A single turn carries every row of the set below to another of its rows. Some are shown first; where does it send the rows asked next?
z105: [ 28   4  25 -24  17 -26 -14  24 -31  15  35 -14  10   6   1  -8   7 -29
  17  19  10  45   1  12  -7]
z964: [-20 -17  -4  28 -27  -5  12  16 -47 -22 -16 -37   4  13  24 -14  -1 -48
  28  -7 -22  13  16  -8 -23]
z258: [-54  -6 -12  30 -17   1  39  20 -31 -18  -8  25  -1  15   9  13 -19 -15
  -9 -10 -21   9  16 -14  12]
z703: [ -2  -5  32  18  26  23  28  46  34  -6  38   3  14   6  -5 -13  -5   4
  50  -3   6 -24   9  20  -4]
z926: [-58 -13  -8  35 -27  18  25  18 -20 -19   1  20  -3  18  11  17 -11 -13
   0  -1  -2  -8  17   6  13]
z164: [  1  -4   5   2  -5  -9 -13  14 -22 -14 -28 -17 -13  14  38  22 -13 -53
  41 -24  13  50  15 -33 -21]
z304: [-52 -13  -8  33 -17  13  24  20 -28 -30  -2  28   5   8   3  18 -17 -19
  -5  -4  -6   2  11   2  20]
z362: [-30 -25  -3  24 -24   3  -8  18 -46 -21 -27 -38  -3   3  16  -8  -8 -45
  25 -17 -16   5  10   0 -25]
z252: [ -7  -8  26   8  17  13   9  40  18  16 -12 -31   2   9   7 -25 -18  31
  42 -31 -16 -18  -1 -16 -60]
z54: [-57 -11   0  27 -26   2  23  20 -30 -16   9  30   5   5  13  11 -22 -16
  -3 -20  -7   1  23  -9  19]
z244: [ -5  -2  21  17  20  15  35  48  39  -8  46  13  17  11   4 -13 -11  17
  40 -10  -3 -20   8   0  -9]
z410: [ -8   5   7  24  13  -4  26  16 -19 -22 -22  38  -5  13  27  39 -38 -24
  14  -6  18  46   5 -21  17]
z906: [ 29  -5  18 -15  19 -39 -15  33 -21  17  20 -13   3  -1  -6  -4   6 -30
  29  17  10  46 -13  15   2]
z987: [-60  -8  -6  37 -25  10  22  25 -28 -24   5  25  -5   4   6   7  -9 -14
 -12  -5   8   5  19  -3  10]
z419: [-21  -7  31  -1  21  23   4  38  21  22 -20 -25  -9   8  -8 -12 -16  30
  39 -33 -12 -25   2  -7 -49]
z515: [-20 -20  -6  27 -18  -1  -2  17 -56 -29 -16 -42 -18  -1  13  -8 -13 -38
  22 -11 -19  -3   1  -2 -24]
z191: [-12   4  12 -17  33 -14 -14  24 -16  41 -10  19  -7   1 -26  17 -13  12
 -24  -3   3  46  -9 -11  -6]
z271: [ -8   7  20  19  17  -5  29  19 -27 -21 -19  31 -12  22   9  31 -35 -25
   5  -9   2  53   6 -14  30]
z681: [ -6   0  20  -4  23 -20 -15  29 -18  48 -11  27  -6  -4 -31  15 -13   7
 -14 -10   6  47   2 -24  -9]
z608: [  7  11  17 -28  38  16  13  43  15  25 -14   1   3  22   6  26 -50  18
  -8  10  20  16 -18 -22 -29]
z815: [-11   6  25 -16  32 -18  -6  28 -31  47  -2  21  -8  -1 -17   9 -27   6
 -26 -14  -3  43   6 -14 -14]
z336: [ 27  -4  12   0  24 -29 -20  24 -30  14  21 -18  -4  -5  -6   1  -3 -36
  18  19  10  53  -3  22  -1]
z123: [-26 -27  -3  37 -18   9   1  17 -44 -14 -20 -40 -13   8  18  -5 -17 -43
  28 -15 -23 -10  12   4 -23]
z126: [-16   4   8  -7  19 -15 -22  21 -20  42  -6  18 -17  -1 -24  22 -12   5
 -22  -5   8  54   5 -11  -8]
z803: [ -5  12   8 -20  29 -19  -6  30 -17  41 -14  11  -7  -7 -15   9 -24  14
 -18  -4  -6  57  -1 -18 -23]
z120: [  7   6  13 -17  48  15  13  26  11  33 -10   9  -2  29  22  27 -35  12
  -7   6  25  18 -18 -34 -30]
z589: [ 29  -5  15  -9  49   3   1  41  17  24  31 -16   4  18  36   2 -19 -50
  24   1  28  21   1 -21 -26]
z622: [-40  -7  10  15  -1  22  16   7   8  -4 -24 -53 -16  18  29  -8 -19  20
  30 -19  12  -8  -5 -42 -19]
z470: [-17 -21   7  21 -30  -4   0   9 -59 -23 -19 -37   5   5  23 -10 -16 -29
  32 -12 -18   1   5  -3 -20]
z328: [ 30   7  11 -13  23 -24  -7  34 -13  14  36  -7  12  -8  -4  -7   3 -33
  16  21   6  59   8   3  -7]
z31: [  6  -5  31  13  22  13  19  46  38   3  39   6  11  16   1  -5  -7  16
  50   3  11 -19   1  26  -8]
z314: [ -6 -11  33   7  25  19  -7  41  23  35  -9 -17 -11   9 -10  -6 -22  26
  39 -36 -12 -21   5  -8 -51]
z646: [ -5  -9  31   4  23  34   3  39   9  29 -14 -16 -11   4  -5 -14 -24  21
  38 -27 -24 -30   4 -13 -51]
z89: [-32   4   9  15  15  22  25   4   9  -1 -25 -44 -28  15  29   6 -14  12
  40 -19  19  -8   7 -47 -32]
z731: [-21 -12  13  49  23  21  40  23  17 -20  32 -21  -1   3  24 -11 -31 -19
  33 -13  14 -12  10 -27  24]
z503: [-10   4  31   1  10  12  28  46  30  -4  53   3  14   5   0 -11  -7  12
  45  -6  13 -26  17  10  -9]
z189: [ -5   0  21  -2 -10  -9 -13  17 -25 -11 -29 -25 -14  27  23   8  -2 -52
  32 -22   8  60  20 -26 -13]
z508: [-18   1  13  44  34  15  52  21  18 -18  24 -15 -14   4  31  -2 -24 -21
  43  -7  27  -8  16 -22   9]
z850: [ 28  -1  22 -14  34  11  -4  57  25  19  33 -23  13  11  15   0 -27 -49
  23   2  27  21  12 -17 -28]
z810: [ 27  -7  19  -7  31 -24 -22  31 -19  20  25 -18   9  -4  -9 -11   7 -41
  17  13  11  50  -3  13  -5]
z755: [ -8  -4  38   4  21  14  13  38   1  22 -12 -28  -4  -2  -7 -16 -35  33
  37 -29 -11 -28   5 -11 -54]
z62: [ -9  -2  29   4  13  24  26  51  34   3  37  10  11  11  13 -17  -2   7
  47   4   7 -24   6  25  -7]

z926 -> z126
z362 -> z810
Now find these:
z328 -> z244
z731 -> z271
z54 -> z815
z646 -> z515
z589 -> z508

